Small tables with named rows and columns. After each table, cells are looked up by row and column.

fozere =
          zis  ronobe   bef   fum  dapul  tolo  lasurap  diga  bimu
gilit    0.73    0.71  0.68  0.71   0.71  0.78     0.68  0.72  0.72
tetivab  0.72    0.65  0.67  0.77   0.74  0.67     0.73  0.72  0.66
nak      0.78    0.68  0.69  0.68   0.67  0.69     0.68  0.87  0.61
fom      0.51    0.80  0.65  0.67   0.77  0.81     0.62  0.70  0.82
suv      0.94    0.85  0.78  0.98   0.58  0.68     0.81  0.79  0.81
rifereb  0.85    0.79  0.75  0.75   0.66  0.74     0.69  0.78  0.79
domab    0.59    0.75  0.69  0.70   0.74  0.76     0.70  0.71  0.75
sof      0.22    0.99  0.52  0.61   0.74  0.86     0.69  0.56  0.96
tusuv    0.43    0.83  0.61  0.65   0.78  0.80     0.67  0.69  0.83
giko     0.71    0.74  0.76  0.72   0.73  0.70     0.73  0.72  0.68
folute   0.60    0.76  0.68  0.70   0.73  0.71     0.73  0.73  0.73
bikela   0.91    0.80  0.72  0.92   0.74  0.60     0.76  0.66  0.79
ribise   0.79    0.48  0.72  0.57   0.68  0.75     0.67  0.87  0.52
bogup    0.76    0.68  0.71  0.83   0.72  0.75     0.69  0.76  0.67

lasurap of bikela: 0.76
bimu of domab: 0.75
diga of nak: 0.87
diga of suv: 0.79
bimu of folute: 0.73
diga of rifereb: 0.78
zis of sof: 0.22
diga of bogup: 0.76
diga of tetivab: 0.72
zis of folute: 0.60
dapul of gilit: 0.71
ronobe of nak: 0.68
lasurap of sof: 0.69
fum of bogup: 0.83
lasurap of bogup: 0.69

luma:
	dekapoz	zofepap	digalop	lozib	zoval	sumizo	tivepo	neb	kedal
gabu	0.4	0.6	0.8	0.7	0.6	0.8	0.5	0.7	0.6
nup	0.7	0.9	0.7	0.6	0.6	0.3	0.8	0.6	0.6
burur	0.5	0.5	0.6	0.5	0.6	0.7	0.5	0.5	0.6
kiliba	0.7	0.7	0.8	0.6	0.6	1.0	0.6	0.5	0.6
siv	0.7	0.5	0.9	0.6	0.6	0.9	0.4	0.5	0.6
sazeno	0.5	0.6	0.6	0.6	0.6	0.6	0.5	0.8	0.6
vodezas	0.5	0.8	0.3	0.8	0.6	0.4	0.8	0.5	0.7
deba	0.3	0.5	0.4	0.7	0.5	1.0	0.4	0.7	0.5
sogen	0.4	0.9	0.9	0.6	0.8	0.0	1.0	0.7	0.7
sira	0.7	0.6	0.7	0.6	0.5	0.9	0.5	0.6	0.5

What is the kedal of nup in luma?
0.6
What is the zofepap of deba in luma?
0.5
What is the sumizo of vodezas in luma?
0.4
What is the dekapoz of deba in luma?
0.3
What is the sumizo of sogen in luma?
0.0
What is the sumizo of kiliba in luma?
1.0
What is the tivepo of sira in luma?
0.5
What is the zofepap of gabu in luma?
0.6
What is the zofepap of sira in luma?
0.6
What is the zoval of burur in luma?
0.6
Row with the largest neb: sazeno

diga
       seremiv  puvesi  sudap  zinoba  pupab  zilud  moreri   muv
pitev     9.22    2.48   6.97    4.80   2.79   6.98    5.44  6.29
kat       6.12    7.10   5.98    6.29   6.58   7.73    6.17  6.61
pegi      6.06    7.06   6.05    4.16   5.35   7.46    6.98  5.51

sudap of kat: 5.98
seremiv of pitev: 9.22
zinoba of pegi: 4.16
puvesi of pegi: 7.06
puvesi of kat: 7.10
pupab of kat: 6.58
puvesi of pitev: 2.48
muv of kat: 6.61

Table kifa
           nota      pek    tepek      vov  pigigi   gonibu    segem      lim    rodom  mumukem
tup      32.012  -37.852  -23.578  -25.029  13.853  -11.449  -59.864  -12.204  -34.920   79.810
pur      41.005    1.121    8.246   -3.888  11.874   14.862   30.174   -5.632   46.004   -6.413
daket    27.004  -15.603   -6.609   -9.161  14.337   -0.475  -27.860   -2.532  -13.520   53.083
budato   12.612   19.957   18.845   17.956  15.040   17.297   21.865   17.380   18.918    8.764
topav     8.580   16.675   27.999    1.592  15.421   17.066   27.200   18.206   14.765   21.028
liva     16.493   13.832   17.844    9.514  16.474   15.786   17.338   14.992   16.120   19.193
finif    24.564   18.322   22.762   16.094  19.446   22.198   26.611   17.422   24.653   18.593
lugonu   29.785   14.192   18.254    6.063  12.945   19.973   40.958    5.351   44.474  -12.323
pemo      4.285   24.616   48.502  -11.350  15.206   22.138   49.075   18.657   20.368   20.323
kivadeg  86.439  -36.859  -18.976  -44.255  -0.667   -2.099   28.309  -53.320   79.857  -28.447
fevu     -3.128   31.785   26.859   34.775  22.026   21.385   10.885   37.602   -4.087   34.362
fel      16.533   10.888   23.330   -5.862  13.872   14.404   27.052    8.767   21.283   14.611

nota of lugonu is 29.785
gonibu of daket is -0.475
pigigi of pemo is 15.206
gonibu of pur is 14.862
nota of fevu is -3.128
pek of liva is 13.832
pek of daket is -15.603
mumukem of tup is 79.810
rodom of lugonu is 44.474
segem of lugonu is 40.958
mumukem of lugonu is -12.323
gonibu of pemo is 22.138
rodom of topav is 14.765
lim of kivadeg is -53.320
mumukem of pemo is 20.323
rodom of budato is 18.918
pigigi of fel is 13.872

